(in the rows, 128 means zero)
R: rows in several groups, each row roughly a mix of its group's directions (one row in no group)
R (162 x 16)
[[172 120 100 143 132 119 154  98 122 115 108 119 171 106 114 197]
 [105 145 161 148 121 140 127 131 155 113 190 117 165 143 185 109]
 [174 144 133 156 105 145 171  89 154 142  93  94 117  87 138 139]
 [187 100 134 178 126 145 127 128 121 131 133 123 193 110 104 146]
 [ 93 105 156 148 156 122  83 152 115 129 163 154 165 160 164 103]
 [117  99  97  44 128 123 133 125 166 130 107 110 131 105 144 152]
 [130 109  91 132 139 125  92 145 122 158 140 173 115 152  61 157]
 [131 154 103  70 102 127 151  74 150 146 128 153 131 152 170 138]
 [105 162 178 159  96 145 136 131 120 105 166 153 168 132 171 122]
 [ 78 166 138 144 133 133  92 106 148 128 155 157 102 136 186 106]
 [153 146 146 106 138 115 149 171 158 137 144  89  81 107  76 117]
 [104  99 131 102 107 139 115 180  91  76 115 134 171 117  98 134]
 [122 115 151 130 101 144 119 143 119 134 142 145 213 110 178 123]
 [143 115 130 138 132 121  96 124 119 197 197 150 122 149 146 114]
 [ 94 125 169 150 132 147 116 115 107 115 139 140 175 117 195  97]
 [111  83 127 115 158 139 101 162 106 111  82 127 146 116  74  96]
 [128 204  86 123 130 143 164 110 159 115 136 118 132 141 156 161]
 [ 97 113 136 115 126 134 123  81 124 145 107 171 141 135 204 109]
 [123 119 158  87 118 146  74 180 164 159 143 121 128 152 145 102]
 [117 149  81 135 147 136  81  71 103 119 112 148  80 127 119 113]
 [156 113  65  93  79 123  90 126 127 152 136 145 126 133 113 166]
 [114  50  95 114 163 122 100 129 105 127 127 117 160 155 119 152]
 [130 134  86 100 119  95 151  57 106 128 123 154  94 150 134 147]
 [126 184 132 122  61 156 145 101 152 149 156 120 103 112 146 118]
 [132 156 177 137 112 138 145 153 152 142 203  97 112 119 129 111]
 [157 160  93 148 109 129 139 139 177 122 159 132  95 155 112 183]
 [150  87 121 111 146  72 129 134 107 124 168 103 107 154  94 169]
 [146 129 150 138 136 100 130  47 125 148 104 170 156 129 145 107]
 [143 149 102  96 102 150 152 102 118 141 103  67  78 120 141 148]
 [118 154 133 125 134 110 101 165 130 153 127 137  57 127  72 108]
 [107  88 122 111 157 133  99 128  77 120  87 140 175 113 160 103]
 [156 203 134 112  95 110 162 109 156 131 126 131  94 101 114 131]
 [ 73 114 144 175 139 168 121 108  97  91 118 138 170 123 151 128]
 [ 91 153 129 115 114 145 132  75 154 102 127 117 107 140 199 122]
 [116 143 134  94 110 132 163  62 160 110 120  97 124 117 172 154]
 [164 125 119 123 129 110 161 175 103 139 126  92 114 113  57 137]
 [133 189 146 191 112 137 115 124 133 144 156 144  84 152 122 115]
 [ 92 126 166 177 153 146 112 138 129 102 143 139 186 114 152  95]
 [137 168 148 175 113 138 101 168 146 137 181 134 120 175 141 116]
 [136 139 112 145 161 122 156 140  80 117  75  96  94  96  92 140]
 [ 85  84 126 126 150 146 113 143  76 101 118 118 182 120 159 132]
 [136 165 159 204 142 111 135 100 100  99 149 114 113 152 130 133]
 [100 110 176 150 160 139 101 163 110 120 127 156 163 106 157  85]
 [160 126 137  60  90 144 144 164 149 172 123 103 128 120 151 132]
 [102 144 149 127 132 168 114 110 131 126 131 145 181 105 190  87]
 [125 128 191 150 128 142 126 189 105 133 148 138 159 109 132  85]
 [174 120 148 128 141 122 125 188 132 144 125 130 134 103  56 117]
 [137  93 139 143 141 153 139 149 112 102  90 115 200  86 139 125]
 [121  92 120 116 192 120 111 119 124 130  68 139 126  83 103 119]
 [110 137 114  95 101 111 127 106 128 130 167 155 105 181 190 136]
 [162 164 127 180 106 141 160 106 151 112 145  91  95 139 115 167]
 [ 87  90 107  43 122 116 120 150 119 117 125 138 145 126 143 145]
 [132 169 166 161 164 141 141 109 130 119 113  97 161 113  92  79]
 [136 102 113  99 153 129 116 137 127  99  53 135 111  90  88 112]
 [122 134 111  87 152 121 101 164 159 132  99 122  81 108  75 102]
 [142 117 119 135 123 160 170 134  97 106  83 121 188  84 121 143]
 [141 125 150 113  90 146 152 168 154 141 163 109 187 113 168 136]
 [104 156 187 138 137 131 123 156 106 110 125 143 140 107 158  62]
 [150 189 157 143 108 125  97 173 173 133 157 152 124 128 146 118]
 [132  98 166 165 127 147 102 192 141 126 156 116 166 100 114 109]
 [103  87 126 160 159 123 133 124  86 102  85 146 173 130  92 149]
 [ 81 114 132 126 159 103 130 135 102  72 119 146 159 159 166 160]
 [105 113 149 174 170 107  77 150 107 108 154 143 126 133 100  90]
 [ 94 115 147 138 121 138 126 146 109 122 169 132 194 138 189 127]
 [ 79 137 128 121 139 115 102  80 122 122 158 165 114 168 166  94]
 [185 116 100 108 165 133 150 140 178 161  97  95 134 118 112 135]
 [139  98  98 118 127 135 142 192 114 136 114 110 126 116  75 178]
 [ 87  83 123 108 132 155 115 169  95 124  65 149 144 125 137 125]
 [137 117 110  95  79 130 134 137 168 143 144  74 106 164 118 169]
 [153  98  85 134 139 112  84 138 139 159 165 156 116 180 111 150]
 [157 153 107 135  92 143 161 154 128 127 169  92 171  92 152 155]
 [ 95 155 134 140 126 101 108  88 103 135 153 162  63 154 109 119]
 [122 160 132 118 134 123 130  72 154 128 156 190 153 151 162 103]
 [121  90 130 119 146 145 144 147 115 111 115 114 211 106 163 111]
 [107 111 116  87 151  98  86 103 148 136 149 151  93 182 107 113]
 [130 138 132 142 105 127 159  73 120 147 149 141 135 151 207 131]
 [ 98  86 131 144 157 151 120 128 100 115  70 138 149  78 109 106]
 [190 130 117 109  87 133 155 106 162 143 144  96 149 108 114 170]
 [144  81  99 145 166 121  87 110 113 107 108 140 171 141  79 125]
 [ 97  89 111 145 139 117  82  86  78 113 123 170 137 113 131 102]
 [117 154 123 103 152 157 187 101 136 125  67 101 112 100 131 121]
 [137 189 110 125 106 139 149  97 179 144 139 108  80 124 151 114]
 [160  77 146 167 159 132 112 163 105 146 156 125 177 125 102 131]
 [122 194 161 115 116 116 151 137 152 129 140 123  73 116 158  93]
 [151 158 119 124 128 121 111 157 180 161 167 125  90 176 157 122]
 [ 98 166 127 131 146  81 108 134  98 132 151 178 101 162 157 103]
 [146 146 146 160 129 124 103 197 154 126 185 135 162 137 123 132]
 [101 143 144 176 149 125 150 146  72 147 177 128 168 121 142 132]
 [107  72 114  72 141 125 147 113 114 123 103 120 182 100 135 145]
 [129 113  89 121 145  82 105 144 101 127 115 142  77 156  80 157]
 [124 175 118 110 140 130 142  82 180 126 141 161  91 170 148 126]
 [105 120 151 176 158 161 111 147  90 130 104 128 133  99 147  70]
 [114 131 154 112 165 103 101 114  62 136 112 140 130 121 137  69]
 [ 86  73 148  83 150 114 129 156 105 132 133 130 132 104 155  83]
 [137 162 141 151 146 137  56 166 157 135 148 133 116 164 102 113]
 [147  89  92 144 143 126 133 133 143 131 145 106 125 147  67 190]
 [160 109 125 142 153 145 143 163 118 104  72 106 159  76 103 122]
 [ 87  98 159 116 140 127  95 109 104 128 131 150 176 123 160  74]
 [113 115 177 112 111 167 152 101 137 136 120 108 153 105 184  90]
 [132 131 131 117 106 162  90 204 162 107 128 138 159 149 149 127]
 [134  73 131 119 136 112 131 106  92 130 136 160 173 182 163 135]
 [ 93 123 113  58  99 166 133 115 137 146 104 121 112 102 162 154]
 [185 146 141 174 140 122 125 165 163 148 150  87 105 136  99 123]
 [100 119 143 145 150 123 105 113 119 120 141 159 143 152 205  84]
 [142  83  97 139 147 121  67 139 117 135 150 156 154 177 149 120]
 [108  98 122 120 109  80 173  96 102 114 135 155 146 157 162 169]
 [114 190 168 137 119 150 140 145 161 126 136 134  73 109 148  99]
 [136 159 128 120 100 135 188 150 130 125  89 102 106  84  96 159]
 [165 141 135 164  83 102 124 129 124 129 181 137 168 160 135 166]
 [100 137 131 143 149 122 122 106  83  95  69 154 156 113 163  97]
 [126  94 120  81 137  94 107 190 131 151 114 162 152 142  96 135]
 [138 126 152 175 159  85 167 129  72 105 137 112 133 108  99 117]
 [149 106 122 109 108 157 141 138 162 111 105  97 179  92 151 177]
 [164 160 132 163 105 143 185 149 119 156 128  93 132  87 137 154]
 [ 85 175 162 128 121 128 133 142 130 124 132 141  81 133 173  77]
 [177 140 105 182 142 117 123  77 111 166 137 157 145 116 125 152]
 [158 190 150 164  92 129 145 119 151 120 139 149 122 132 185 121]
 [174 186 118 127 122 135 127 115 162 146  99 142  78  99 153 112]
 [141 178 150 200 124 135 118 128 132 145 162 141 103 158 151 107]
 [ 94 108 161 149 143 154 150 153  86 118  79 120 151  86 107 106]
 [113  93 137 103 155 135 116 145 123  86  89 111 157 109  63 112]
 [171 181  96 108 116 114 166 135 159 139 143 118  97 151 114 169]
 [112 128 151 177 164 126  97 159 105 124 158 152 154 154 167  94]
 [176 161 113 158 103 144 135 149 174 130 154 110  96 139 100 169]
 [167 109 115  68 129  84 144 152 124 129 131 109 154 118  88 166]
 [111 172 141  93 143 103 121 128 134  93  82 153 101 125 166  84]
 [146  97 108  88 136 139 152 128 157 112  89  87 160  76 139 150]
 [ 92 126 121 105 163 133  89 117 135 134  94 180 113 144 133  70]
 [149  70  95 127 146 118 129 121 121 127 134  89 157 132  68 161]
 [113 145  99  59 123 110 147  90 148 142 111 138  99 172 146 142]
 [126 159 108  92  97 132 151 111 152 129 103 103  76  83  91 142]
 [ 93 146 152 114 105 136 117 149 165 127 181 129  88 171 161 108]
 [156  67  95 113 149 121 109 155 114 120 109 114 166 131  78 151]
 [167 159 127 179 115 146 154 137 159 118 143  82 123 119  83 153]
 [112 100 133 132 120 156 126 119 112  80 116 140 204 122 172 135]
 [147 155 167 113 133 131 200  97 164 138  96 155 143 137 138 128]
 [133 177 152 197 116 129 112 125 119 139 162 149  91 160 125 113]
 [143  79 110  93 139 130 123 164 130 125  82 105 134 116  63 127]
 [133  60  99 138 158 130  79 125 101 148 135 143 165 157 137 129]
 [146 109 107 105 116 143 175  82 138 101 105  92 172  96 143 147]
 [108 111 162 128 124 112 120 158 101 138 203 130 163 156 160 119]
 [146 128 101 147 108 134 128 116 173 151 180 125  95 169 119 177]
 [109  95 109  84 177 115  89  96 153 120  97 155 117 143 131  96]
 [ 87  89 146 102 159 126  92 164 108  99 113 133 147 141 104  79]
 [104  69 110 102 123 151 142  89 146 109 102  95 151 138 122 175]
 [115 168 161 116 134 106 134 132 150 131 162 135  86 149 196 104]
 [ 90 102 163 118 172 131  98 142  98 129  99 131 143 109 127  66]
 [137 101 148 171 142 138 138 131 109 123 138 121 195 112 180 162]
 [154 135 141 127  97 145 181 139 139 144 118  91 129  82  76 157]
 [120 137 134 107 124 125 102 191 158 120 126  92  99  93  75 117]
 [106 137 121 156 143 114  73  74  79 113 143 153 132 139 141  95]
 [119 113  99  77  92 129 167  90 114 106 137 127 157 139 164 166]
 [ 88  93 127  96 130 116  99 146  80  77 101 158 130 112 104 138]
 [ 70 104 148 130 157 101 148 108  84 102 123 145 139 135 180 115]
 [161 109 101 168 121 119 130 150 123 121 128 189 159  98  93 165]
 [ 96 140 138  86 126 119 149 117 129 129 159 145 157 142 208 113]
 [146 153 139 195 143 151 145 110 109 109  88 122 130  77 102 119]
 [146 135  98  94 141 134 171 144 131 140  70 102 116  97  80 144]
 [108 128 114  93 131  91 111  85 134 145 165 148  76 178 129 133]
 [122  93 140 111 133 157 109 177 139 128 115 130 205 140 119  98]
 [ 90  99 141 147 135 120  72  92 105 115 137 143  82 163 151 110]
 [150 123  94 127 110 147 103 153 158 153 118 144  91 139  53 131]]

which group is each row in? (one row of each group first)
[126 137 106  86  99 126 158  80 161 133 133  96 109  99 134 181] => A
[114 128  92 127 153 121 113 163 166 118 135  91 111 138  53 133] => J
[106 133  96  86 101 140 166 143 134 150 107 100  77 114 133 174] => Y

[151 121 141 165 156 110 112  75 155 162 159 136 117 177 159 126] => A
[153 132 120 204 140 148 136 136 113 140 130 135 134 106  65 154] => Y
[ 77 108 157 154 147 130  69 131  99 115 139 177 152 142 126 132] => A
[149 152 148 200 134 152 156 122 115 157 152 114 174 132 104 125] => A
[155 122 125 124 110 104 133 172 131 124 189  87 126 154 105 177] => A
[130 131 102  64 120 127 128 195 152 139 108 111 101 106 103 134] => A
[ 92 112 118  79 131 147 116 138 140 137 116 166 188 109 170 107] => J
[137 137  87  83 153 103 156 163 145 137 108 136  76 135  91 153] => J
[105 112 122  91 106 131 134 148 130 132 171 129 175 157 193 146] => A
[118 161 160  91 106  95 191 139 155 117 135 103  95 126 110 151] => Y
[165  94  82 129 138 135 130 144 113 142  80 114 136 102  74 158] => Y
